(in the rows, 128 means zero)
Rotation paths and how fast each direction turns (degrees each step):
Each turn is a multiple of 5 degrees from 10 to 175, or 0.
Each row of a path follows its step; steps can be skipped.
Path 1:
step 0: [122 132 132 143 130 118 130 139 127 140 131 130 118 127 122 125 132 127
 128 122 132 136 127 129 129 122 123 125 135 136 132 142 133 133 129 128
 121 140 133 130 116 128 136]
step 2: [127 130 121 134 118 129 125 131 124 129 133 138 128 127 125 143 118 128
 125 133 128 122 113 121 120 144 131 127 122 123 121 121 123 131 129 126
 126 132 124 140 129 136 131]
step 4: [141 122 127 116 134 133 132 124 124 125 127 137 134 137 131 126 133 145
 140 127 125 122 127 132 132 118 138 121 126 137 122 128 128 135 130 126
 129 121 131 132 131 134 133]
step 5: [118 120 117 127 117 130 125 127 119 125 122 133 132 121 120 128 126 128
 129 122 113 128 122 117 134 124 132 121 130 137 119 132 131 131 134 118
 133 122 125 137 123 134 124]
step 6: [124 130 119 124 128 130 130 131 125 120 121 125 124 126 127 115 122 119
 126 123 141 128 129 126 131 114 116 127 139 121 122 142 132 131 125 121
 139 130 125 133 129 128 132]
step 17: [120 140 129 125 122 126 131 127 126 135 123 118 118 128 118 120 133 130
 125 117 125 139 125 136 122 130 128 133 117 142 129 130 127 133 131 125
 132 127 127 118 117 132 121]
step 19: [128 122 142 135 124 131 131 129 132 133 119 123 130 130 128 144 125 124
 124 119 130 123 125 120 127 135 126 122 120 124 126 121 126 124 124 133
 129 125 110 129 126 118 142]
step 21: [140 133 135 126 131 130 129 134 131 126 133 129 134 127 133 131 115 141
 126 132 121 117 132 130 125 119 139 136 136 133 127 125 137 119 134 141
 136 129 137 128 131 129 128]
step 23: [113 134 116 125 133 132 134 133 136 117 116 126 125 125 128 115 122 125
 126 128 129 127 129 125 133 131 130 128 125 137 131 132 130 133 130 118
 122 131 145 124 128 123 137]
Directions:
[128 127 124 132 129 127 129 128 127 126 132 132 128 128 127 128 130 130
 128 128 130 130 128 127 128 127 127 125 131 128 128 128 125 131 124 131
 125 129 129 133 127 130 127] -> 10
[126 128 131 129 128 130 126 128 130 126 129 127 126 133 131 126 129 127
 129 126 128 127 126 128 134 131 129 129 127 129 128 132 127 130 127 130
 130 132 128 130 129 128 127] -> 110
[127 127 130 130 129 130 128 127 129 126 129 126 129 126 128 132 126 130
 131 127 131 131 128 129 129 130 130 125 129 128 125 128 128 130 134 128
 126 125 126 130 129 126 125] -> 125
Path 2:
step 0: [125 133 131 130 136 116 131 128 125 123 116 137 139 129 119 135 121 117
 127 126 119 136 131 115 130 124 125 130 122 125 140 131 117 124 128 118
 125 131 118 134 135 128 131]
step 2: [117 131 123 123 122 130 126 137 134 119 118 135 126 128 129 142 128 120
 122 126 115 120 139 129 132 130 137 124 130 125 132 128 120 124 144 135
 122 129 138 127 130 130 128]
step 3: [124 130 117 126 131 130 131 133 131 122 125 139 147 144 127 129 130 129
 130 129 120 132 134 118 135 127 132 125 134 116 127 130 123 131 133 131
 143 123 119 131 123 137 127]
step 4: [133 124 133 137 130 130 132 137 132 118 129 119 125 128 127 127 127 119
 118 122 137 133 134 126 143 132 131 131 123 118 139 129 119 121 140 131
 142 132 128 128 120 133 121]
step 8: [123 130 124 124 125 133 125 143 134 118 114 133 136 133 133 127 134 117
 125 125 122 116 130 136 131 123 132 125 141 125 133 130 132 135 128 119
 137 129 117 128 120 132 124]
step 9: [126 129 115 135 128 137 131 130 132 128 120 127 137 131 128 127 130 126
 115 130 132 126 144 134 137 131 132 127 121 121 136 128 122 106 130 133
 130 131 119 125 129 131 125]
step 10: [135 140 134 132 138 124 136 122 132 118 118 130 126 144 122 133 124 125
 129 121 121 128 137 134 126 133 118 129 129 121 132 115 126 126 129 133
 141 135 123 127 124 136 128]
step 15: [129 139 129 139 122 137 122 126 133 116 127 138 126 143 136 133 136 117
 122 116 127 120 139 135 130 132 126 130 126 128 130 125 128 127 132 133
 136 135 135 122 126 133 132]
step 16: [127 143 123 125 129 122 119 125 129 128 119 132 144 136 129 138 122 121
 123 124 125 132 125 117 130 134 128 129 123 113 141 128 116 124 131 129
 126 132 127 124 133 131 126]
Directions:
[128 129 126 124 127 124 128 126 132 128 129 124 130 125 129 131 128 127
 129 127 125 127 125 128 127 125 129 129 131 129 128 131 130 129 129 133
 128 129 129 127 131 128 130] -> 70
[125 126 132 127 127 128 129 128 131 129 128 126 130 128 123 127 128 124
 126 131 129 129 128 130 127 129 127 132 130 130 131 130 128 124 126 126
 129 128 124 128 129 125 127] -> 85
[127 130 123 127 130 128 129 131 126 130 126 125 127 126 127 125 127 128
 130 126 128 128 124 132 129 128 125 125 128 129 127 127 130 125 131 127
 131 127 127 127 127 129 124] -> 25
[124 130 125 129 129 133 127 125 130 128 129 132 133 126 125 129 131 128
 129 130 128 129 126 129 129 126 129 128 126 129 129 123 129 126 128 129
 127 128 130 127 128 128 129] -> 110
[131 124 128 128 124 127 127 128 127 127 128 128 132 125 128 125 130 129
 126 129 130 128 129 124 128 126 128 125 126 127 125 128 130 124 128 129
 132 128 126 127 129 127 130] -> 135
Path 3:
step 0: [114 118 128 125 123 131 130 130 136 128 135 120 139 125 124 121 121 120
 131 127 124 135 133 131 133 129 119 130 119 116 124 121 129 131 118 135
 128 134 132 137 137 126 132]
step 1: [135 130 120 122 131 125 125 138 132 133 131 126 130 138 131 120 119 122
 137 127 129 123 139 118 129 122 140 127 134 117 122 140 127 132 134 127
 131 119 128 120 128 130 125]
step 5: [129 131 127 130 130 134 123 132 132 125 138 119 125 134 123 129 126 131
 135 118 135 134 117 136 132 143 126 129 132 134 117 113 127 125 125 127
 137 129 124 129 140 127 127]
step 8: [128 122 129 114 127 133 127 119 121 122 132 122 132 133 132 136 139 130
 130 127 131 124 135 132 130 135 124 122 118 128 137 125 133 149 127 129
 132 135 125 127 125 132 129]
step 11: [115 135 124 136 126 136 133 127 123 130 135 123 131 134 135 125 131 131
 129 129 134 132 133 140 126 132 135 123 126 118 114 123 138 123 128 127
 117 129 129 133 131 129 117]
step 14: [128 129 132 127 125 140 112 128 121 124 123 141 127 132 137 134 129 132
 125 127 121 120 136 125 130 129 134 131 129 132 124 128 135 136 121 120
 127 135 133 136 114 126 134]
step 16: [132 125 129 122 121 133 132 121 130 127 140 126 132 129 130 131 140 138
 131 124 130 126 111 136 127 119 124 129 127 125 128 124 128 122 124 128
 126 122 133 120 134 143 116]
step 18: [128 125 130 121 133 117 130 129 134 132 127 124 128 115 126 123 116 133
 126 142 137 130 140 114 131 136 126 125 130 128 123 129 135 129 134 120
 137 133 129 120 132 135 131]
step 22: [125 141 135 125 127 136 126 120 131 131 134 135 123 139 129 132 117 136
 130 125 126 138 122 127 133 129 128 132 130 134 127 131 134 122 123 138
 124 126 143 138 132 132 118]
Directions:
[130 131 127 131 128 127 129 129 127 128 127 124 128 131 124 129 129 125
 129 126 133 130 130 130 127 127 130 127 128 126 129 128 126 125 129 126
 125 127 126 130 130 123 129] -> 175
[126 127 128 125 126 124 128 130 126 130 128 129 134 130 129 127 127 129
 127 126 131 129 129 129 128 129 128 130 133 128 128 127 129 125 131 132
 126 129 128 128 129 131 131] -> 65
[126 129 132 129 128 126 128 125 129 132 130 129 130 130 127 126 125 128
 126 130 128 126 131 125 127 128 130 127 126 129 128 124 128 132 128 126
 125 128 129 131 131 128 126] -> 100
[126 130 134 129 125 127 127 126 129 131 129 125 125 128 129 130 130 128
 127 128 129 130 129 126 129 129 125 131 127 130 130 131 126 125 127 130
 130 126 125 128 129 129 127] -> 110
[127 125 130 128 133 128 127 127 130 131 128 124 126 124 128 126 127 128
 128 126 126 130 129 131 132 129 131 129 129 125 126 128 128 126 129 126
 127 129 127 129 129 130 128] -> 60
[130 128 129 128 128 127 133 126 128 129 125 129 126 127 127 128 130 126
 131 128 128 126 129 132 128 129 128 126 125 129 133 126 131 126 130 131
 124 128 129 127 127 131 126] -> 80
[131 127 128 129 124 128 130 127 128 129 131 131 127 127 125 129 127 130
 128 128 125 128 128 131 127 131 127 130 131 124 125 127 126 126 125 130
 127 128 128 127 131 126 125] -> 65
Path 4:
step 1: [132 128 134 129 129 134 129 119 128 120 142 137 118 128 127 128 130 118
 121 129 129 136 132 134 134 133 118 137 124 127 134 127 137 142 136 129
 123 124 127 124 128 132 121]
step 4: [127 130 139 128 117 135 137 125 121 135 128 132 117 133 122 125 133 138
 136 129 142 138 130 124 128 129 123 117 136 130 123 119 131 130 129 130
 127 133 124 134 122 126 130]
step 8: [123 118 134 139 127 124 133 132 120 136 129 129 131 136 131 116 129 138
 128 129 135 131 130 118 124 125 124 136 137 120 124 135 119 128 123 134
 121 135 121 131 130 127 123]
step 9: [127 128 124 123 128 127 129 129 119 129 141 136 128 134 132 120 113 112
 134 130 130 120 128 134 131 123 132 132 134 125 133 134 127 131 134 127
 131 139 129 128 124 132 120]
step 10: [133 134 118 115 133 117 126 123 126 120 126 122 122 124 128 121 125 130
 120 129 118 122 131 133 136 141 138 128 129 126 136 127 126 129 123 138
 130 128 125 126 123 132 133]
step 12: [132 119 128 123 123 127 126 129 132 129 128 124 131 141 129 133 134 124
 137 126 136 135 142 114 136 116 119 128 136 123 124 128 118 134 126 125
 133 129 123 132 129 132 127]
step 17: [123 124 127 136 126 128 132 126 130 118 136 132 131 131 137 128 118 126
 135 122 123 133 122 134 116 129 128 125 141 131 126 114 131 119 131 131
 133 130 131 126 133 127 115]
step 20: [117 126 128 124 136 122 128 135 135 131 135 121 130 140 129 123 139 127
 138 127 135 132 125 129 121 129 114 142 127 131 123 133 133 128 130 130
 125 127 126 137 134 124 129]
step 21: [128 123 130 122 134 125 134 134 133 128 130 131 121 127 135 128 118 123
 130 132 145 133 123 131 128 136 130 121 135 132 125 117 131 125 132 128
 130 139 122 138 116 129 121]
Directions:
[129 130 130 126 130 125 128 127 130 128 132 128 129 131 129 124 129 128
 123 126 127 128 131 129 127 127 130 128 130 131 128 131 128 127 131 130
 127 127 125 127 130 130 124] -> 40
[129 125 125 127 124 126 130 130 126 127 128 127 128 127 125 126 129 128
 129 127 129 128 127 125 132 131 130 128 131 128 125 127 128 124 131 127
 125 125 125 127 129 127 128] -> 175
[127 128 126 124 125 128 128 127 126 130 127 128 124 131 124 128 127 128
 127 127 130 127 126 133 125 128 131 126 128 126 128 127 126 127 128 131
 131 129 129 131 130 127 128] -> 60
[129 132 128 127 128 128 129 125 124 128 126 128 126 128 130 126 127 125
 128 127 125 126 129 129 130 130 126 130 125 129 129 130 130 130 130 130
 127 125 128 129 129 123 130] -> 80
[129 127 130 128 129 130 126 130 132 131 127 126 129 128 129 130 124 124
 129 129 127 127 128 126 127 126 132 131 129 128 127 127 126 127 130 129
 129 129 123 129 130 125 128] -> 120
[127 131 131 130 127 128 125 127 132 129 129 129 125 126 129 127 131 127
 128 128 130 131 123 129 129 130 126 129 125 128 126 125 129 126 131 127
 130 128 128 127 130 126 126] -> 20
